In the data rows, 128 means zero.
Here are some points:
[119 115 106 110 114 132 131 162 116 132 103 108 112 133 181 144]
[143 110 113 109 115 131 172 108 127 101  98 107 129 160 119 118]
[114 105 114 111 137 156 198  91 162  97 105 112 112 141 157 127]
[105 129 110 108 118 153 114 164 129 138 110 102 110 109 150 141]
[133 112 142 116 102 103 143 192 146 186 153 118 103 107 126 147]
[ 98 106 126 165 151 120 107  92  87 109 139 173 147 159 128 102]
[105 102 114 114 143 187 153 130 105  94  99 118 128 131 143 123]
[149 147 127 112 105  96 127 113 142 137 127 106 104  91 147 139]
[102 107 118 127 155 174 125  96  92  93 104 123 111 180 150 145]
[130 114 106 115 148 148 134 129 123 102 101 116 138 173 148 115]
[104 101 112 126 183 191 194 119 109  98  98 113 125 147 141 133]
[166 132 113 109 113 115 121 141 148 145 111 117 112 104 109 134]
[138 126 112 111 143 110 176 136 150 113 106 112 148 120 153 137]
[108 109 129 134 187 163 160 113 104  99 108 119 115 129 133 111]
[100 100 115 153 132 192 174 106 107  96  99 120 134 169 126 137]
[116 141 164 142 101  96  97 133 129 140 163 144 117  99 104  98]
[173 197 175 137 111 102  98 109 110 127 145 140 132 147 114 112]
[150 117 112 108 115 155 131 106 166 130 110 102 117 137 120 142]
[116 112 106 109 137 162 129 128 123 114 100 106 123 128 148 151]
[107 139 159 126 112  95 108 128 121 134 163 115 104 101 119 110]
[136 134 125 105 111 140 115 196 146 115 102 106 137 127 147 135]
[190 157 143 170 131 105  92  87  97 105 137 135 199 146 120 115]
[108 135 156 149 131  97  94 106 144 154 177 164 124 109  96 107]
[153 124 141 124 105 100  97 105 196 181 169 125 112  99 110 125]
[137 140 152 135 112  96  95 101 109 156 141 184 152 130 108  96]
[118 131 128 141 116 124  95  90 110 122 225 239 176 124 103  97]
[120 123 109 107 122 132 163 184 109 119 114 104 105 112 112 131]
[169 177 140 128 105  97 116 131 129 141 125 109 105 113 138 164]
[121 103 110 114 125 193 162 147 116 102  99 116 119 158 146 116]
[117 103 116 137 187 147 122 126 102 103 111 133 151 138 117 114]
[100 109 120 157 164 255 166 104  93  92 101 145 145 149  88 133]
[142 108 107 118 134 158 154 149 123  96  98 116 138 178 121 134]
[151 126 125 109 101 104 108 146 115 115 134 117 106 106 118 129]
[128 111 107 116 133 158 166 156 144 100 100 110 124 150 146 118]
[129 166 146 149 115  97  97 130 135 163 138 154 108  99  99 117]
[137 106 107 114 149 144 120 118 120  98  98 112 123 144 117 127]
[142 107 112 117 141 149 100 157 114 106 105 108 117 124 120 116]
[152 108 110 104 102 109 120 138 120 123 110 114 103 102 117 128]
[123 101 125 153 117  98  98 120 160 180 157 138 127 106  99 108]
[115 106 111 142 168 162 116 141 110  95 102 131 140 146 123 118]
[161 138 112 105 125 126 154 182 135 125 114 103 106 118 129 124]
[135 117 109 108 133 133 165 188 134 120 103 105 121 118 145 119]
[134 126 107 107 140 135 131 152 123 106  99 106 119 136 170 113]
[106 102 124 158 144 138 119 133 107 102  99 112 130 164 116 123]
[112 149 149 140 135  93  95 122 146 117 146 162 142 105  96 105]
[ 99 108 119 131 154 157 115 107  91  91 115 144 196 213 194 138]
[118 135 180 130 118  97  96 108 145 124 168 155 139 101  97 120]
[122 154 143 126 109  96  94  88 107 129 139 113 183 120 139 110]
[117 158 109 148 123 102 107 105 131 158 168 182 163 109 105 104]
[100 101 106 115 118 142 119 132 125 107 101 107 130 132 154 143]
[125 104 107 126 137 140 170 121 111  98  99 120 149 141 150 127]
[132 168 145 124 105  98 114 135 177 170 150 119 102 105 114 118]
[117 112 107 123 137 103 115 109  98 103 111 121 115 148 191 199]
[ 98 107 128 124 150 133 114  93  93 118 162 194 170 170 135  99]
[115 100 114 122 146 162 129 154 104  99  99 108 115 138 114 126]
[114 102 110 113 173 167 165 117 116 100  99 105 119 154 124 122]
[173 180 141 130 105  96 114 130 126 139 127 109 105 115 140 168]
[150 143 139 111 108 114 121 158 171 170 110 106 105 115 127 146]
[112 145 129 109 131 114  96  90 108 118 174 170 227 188 135 105]
[108 129 145 140 132 120  99  95 118 109 152 134 190 124 101  99]
[147 136 117 105 107 101 130 131 164 121 105 108 112  97 158 152]
[179 136 131 114 104  97 125 129 154 132 120 106 104 114 134 128]
[107 101 112 127 181 168 188 108 117  94  98 112 137 121 143 135]
[107 102 111 124 176 182 188 119 108  98  99 113 126 144 141 138]
[117 104 105 124 155 204 116 211 101  99  99 106 130 138 169 113]
[133 206 160 153 114 102  92  90  93  96 122 156 152 137 118 102]
[108 124 137 133 147 114  91  96 121 132 149 122 138 113  97  98]
[148 121 137 126 113 113 100 109 187 170 160 125 117 105 115 124]
[141 133 145 123 106  96 102 115 121 155 147 137 130 118  98  96]
[109 117 128 145 105  99  96 111 143 143 183 115 103  98 110 117]
[111 141 152 149 118 102  92 101 148 163 147 170 114 103 101 121]
[110  99 108 127 150 143 150 121 114  95 100 126 173 139 218 139]
[137 154 155 121 119 101  98 125 123 147 168 171 140 116  99 103]
[156 129 124 110 106 113 148  98 180 136 113 102 108 139 156 141]
[153 162 142 138 112 102 104 116 138 177 139 172 126 113 103 115]
[100 103 137 166 185 182 177 108  92  92 105 132  99 175 133 111]
[130 115 112 106 111 115 146 128 160 173 144 119 104 101 118 129]
[183 152 138 163 130 108  93  93 104 105 132 133 187 145 119 117]
10 more points follow, each with its number after it:
[109 104 105 110 126 139 142 127 111 112  99 106 134 175 105 219] 0
[155 148 146 136 111  94 102 111 122 123 160 142 126 114  97 102] 1
[140 155 153 134 109  95 100 100 127 220 158 182 138 111  95  99] 2
[160 147 199 185 142 148 112  91  87 100 120 132 136 119 107 139] 3
[172 138 153 139 142 120  93  87  86  94 133 128 127 140 149 133] 4
[113 125 170 132 147 107  97  89  96 118 174 155 175 150 144 112] 5
[133 142 189 163 136  98  91  91  99 130 137 134 126 110 100  98] 6
[122 113 110 138 137 173 185 122 124 105 108 122 146 188 139 106] 7
[118 112 110 130 107 118 144 164 105 106 105 102 116 116 147 178] 8
[161 111 111 113 124 155 189 134 122 108 101 110 127 141 147 146] 9
Which three of these numbered points are nearest to each point below, ignoring the 3 directions in which the first points spread most? Their numbers follow each, nearest first.
[113 122 162 130 146 110 107  99 102 117 164 149 168 151 146 116] > 5 1 9
[118 124 162 130 145 111 105  94 101 117 165 149 169 148 144 112] > 5 1 9
[112 109 109 131 110 114 142 160 103 108 104 103 117 116 145 177] > 8 1 5
[107 100 108 118 150 166 137 125 108 101 101 124 129 172  94 179] > 0 8 1
[130 152 183 132 103  97 108 122 189 187 158 110 103 111 150 153] > 5 7 2
[118 146 129 156 110  95 102 120 134 134 176 148 113  98 104 149] > 8 1 5
[168 184 175 174 145  99  94  89  98 128 128 157 147 125 104 105] > 6 3 1
[138 148 150 137 111  95 100 102 131 216 159 177 137 111  96 100] > 2 9 7
[ 99 104 129 131 161 141 132 111  88  93 120 123 168 217 174 203] > 0 5 8
[214 215 249 157 103 108  93  88  92 114 147 121 134 163 133 115] > 3 6 4
[169 173 220 184 135  99  90  95 108 121 155 147 134 104  97 101] > 3 6 4
[102 103 128 136 199 172 164 110  95  94 100 120 116 133 135 109] > 6 1 4
[144 116 112 129 105 101 123 154 138  86 123 117 103 100 117  89] > 1 8 9
[106 135 143 143 178 139 118  95  91 115 137 153 175 155 167 127] > 5 2 1
[102 103 126 131 159 138 134 109  89  93 120 127 169 207 172 193] > 0 5 8
[158 108 108 113 127 163 198 135 118 104  99 111 131 145 149 149] > 9 7 1
[206 221 235 132 135  96  95  87  93 112 108 145 129 126 125 106] > 3 6 4
[120 166 199 175 151 153 118 102  88  92 105 122 140 144 141 138] > 3 6 4
[113 145 183 129 105 100  94 108 135 205 207 156 122 101  95 107] > 5 2 9
[117 102 112 127 194 164 114 106 103  93 100 115 121 122 162 128] > 4 5 6
[127 160 195 168 145 147 117 106 100 101 106 123 136 139 139 135] > 3 6 4
[148 137 123 105 109 113 155 177 186 161 111 104 108 135 131 153] > 7 9 2
[138 127 108 113 115 135 162 149 151 105 100 111 122 145 151 127] > 7 9 1
[124 125 119 109 107 125 155 146 173 129 112 103 110 122 122 125] > 7 1 9
[137 150 111 136 122 102 101 101 107 120 154 132 121 125 101 108] > 1 4 9
[145 124 130 110 103 107 103 160 127 227 143 122 103 108 116 149] > 2 5 8
[166 166 206 174 133 108  99  97 107 120 149 143 131 106 106 102] > 3 6 4
[122 161 188 168 146 146 116 103  93 106 110 127 141 142 136 133] > 6 3 4
[160 139 128 108 102 103 124 143 202 161 127 104 103 110 121 138] > 7 9 1
[120 168 190 170 145 146 116 105 102  95 108 123 136 139 139 135] > 3 6 4
[133 165 140 114 104 103 110 121 161 208 136 135 112  99 106 121] > 2 7 9
[125 138 135 110 104 114 127 150  99 201 132 120 105 101 112 112] > 2 5 1
[165 185 147 122 107  94  92 103 117 130 141 146 128 108 101  99] > 1 4 9
[117 100 113 126 145 145 140 134 109 106 100 106 124 149 116 128] > 1 8 5
[172 153 142 115 103 104 122 130 146 132 147 128 103 103 116  83] > 1 9 7
[129 132 166 204 155 154 102  88  87  97 133 178 141 137 113  97] > 6 3 4
[114 145 168 159 131 100  96 100 138 174 135 167 120 100 103 130] > 6 2 5
[105 107 129 171 191 195 147 127 105  95 103 111 151 143 171 110] > 6 5 1
[101 100 123 150 155 233 110 125 104  95 100 109 119 151 153 108] > 4 1 6
[121 101 107 118 135 166 143 131 119 100  99 126 106 129 122 129] > 1 9 4
Now 10 new points, numbered from 0 again:
[135 149 141 113 103 108 102 115 150 156 150 124 106 100 107 110] 0
[165  91 111 106 111 120 151 173 181 158 109 104 102 129 136 171] 1
[122 126 140 133 105 101 126 150 149 146 146 111 103 107 137 138] 2
[111 111 109 133 106 113 143 160 102 106 105 102 116 114 147 185] 3
[131 114 108 111 119 127  98 144 157 107  99 114 105 135 114 124] 4
[116 147 148 130 111 101 105 157 111 139 155 134 130 106 102 138] 5
[ 98 104 122 147 143 143 137 132 117  95 101 108 130 152 111 188] 6
[151 149 143 111 103 108 124 157 179 180 111 106 104 113 128 150] 7
[130 167 116 138 128 103  99 101 116 146 164 166 118 120 103 100] 8
[111 102 110 148 176 170 113 142 101  92 103 135 143 153 117 113] 9
Which three of these numbered points are nearest to each point below, ignoring the 3 directions in which the first points spread most? Their numbers follow each, nearest first.
[124 151 134 109 105  97  99 131 141 148 141 123 114 101 106 111] > 0 8 2
[104 126 180 133 127  98  96 117 171 200 145 176 117  99 102 134] > 7 1 2
[177 136 131 111 104  98 126 130 154 134 123 105 105 113 133 123] > 0 8 2
[108 103 108 153 180 152 119 131 114  95 101 109 129 159 134 140] > 9 2 4
[181 190 138 112 102 103 107 172 109 121 113 105 109 112 130 185] > 5 9 8
[115 127 164 182 117  98  97 116 145 153 212 153 110  99 110 129] > 2 3 5
[128 169 120 142 134 104  99 101 116 146 163 162 110 116  99 102] > 8 0 9
[126 102 105 109 138 120 103 151 156 106  99 104 122 136 135 143] > 4 9 0
[157  92 111 112 116 119 147 163 170 153 113 109 114 131 132 161] > 1 7 2
[112 123 145 157 128 103  95 128 147 129 190 158 119  99 100 120] > 2 5 9
[105 107 121 142 139 144 144 140 118 102 103 107 127 150 113 185] > 6 3 5
[115 110 110 124 133 137 133 189  95 119 104 108 141 133 143 138] > 5 9 2
[137 105 107 115 151 139 115 113 121  96  98 113 120 146 117 124] > 4 0 9
[106 103 113 113 140 187 152 136 108  94  99 120 128 129 142 122] > 0 2 5
[108 103 108 155 178 155 119 131 117  95 101 108 128 159 129 142] > 9 4 2
[110 127 171 129 125 107  99 127 167 189 142 167 116  99 106 134] > 7 2 1
[101 114 143 151 120 137 103  95  89 101 112 132 161 200 140 156] > 6 2 7
[100 112 127 162 173 108 111 104  91 102 140 154 140 120 119 146] > 3 2 6
[109 103 108 151 174 157 126 132 117  98 101 107 127 156 130 142] > 9 2 6
[109 103 108 124 139 131 171 163 137 114 104 116 123 153 157 140] > 2 7 1
[114 106 107 126 137 140 134 195  96 107 100 107 146 138 147 142] > 5 9 2
[133 104 108 115 153 141 117 116 119  97  98 114 121 146 121 125] > 4 0 9
[137 145 160 124 106 104 126 128 191 167 124 127 107 105 135 141] > 7 2 0
[121 149 124 116 102 114 143 180 159 182 102 108 102 113 113 127] > 7 5 0
[116 112 118 140 117  95  94 120 148 205 164 169 126 100 102 124] > 1 7 2
[116 108 116 160 165 157 142 156 109  98 102 112 144 154 141 113] > 9 2 5
[135 103 106 119 154 144 150 115 104  97 103 126 173 189 103 118] > 1 7 0
[141 130 112 111 106 144 121 159 133 108 102 107 130 150 132 132] > 4 0 9
[118 144 123 117 108 123 146 173 154 173 102 108 103 119 118 132] > 7 0 2
[135 159 131 111 102 125 171 149 166 176 122 105 107 115 132 151] > 7 0 2
[113 101 113 122 162 178 131 137 113  95 101 127 123 135 117 132] > 9 0 4
[105 117 117 182 138 129 118  92  93 116 150 148 193 164 128 109] > 2 7 0
[ 98 103 124 141 145 118  98 102  95  93 113 125 162 172 146 160] > 6 2 3
[115 113 106 109 138 170 129 125 122 116 100 106 126 125 152 153] > 0 7 2
[103 107 126 163 142 131 100  93 109 117 173 222 181 126 103 103] > 1 2 9
[119 125 141 150 124 104  99 130 148 132 180 152 117  99 101 122] > 2 9 5
[101 112 140 150 125 134 114 100  92 101 110 130 156 193 140 155] > 6 2 7
[161 164 132 131 104  99 116 171 125 160 164 118 103 109 127 156] > 5 2 8
[142 164 141 116 111 132 123 158 133 163 119 121 116 121 122 141] > 7 5 0
[139 115 110 110 132 162 151 131 143 104 104 111 123 107 148 144] > 0 2 7
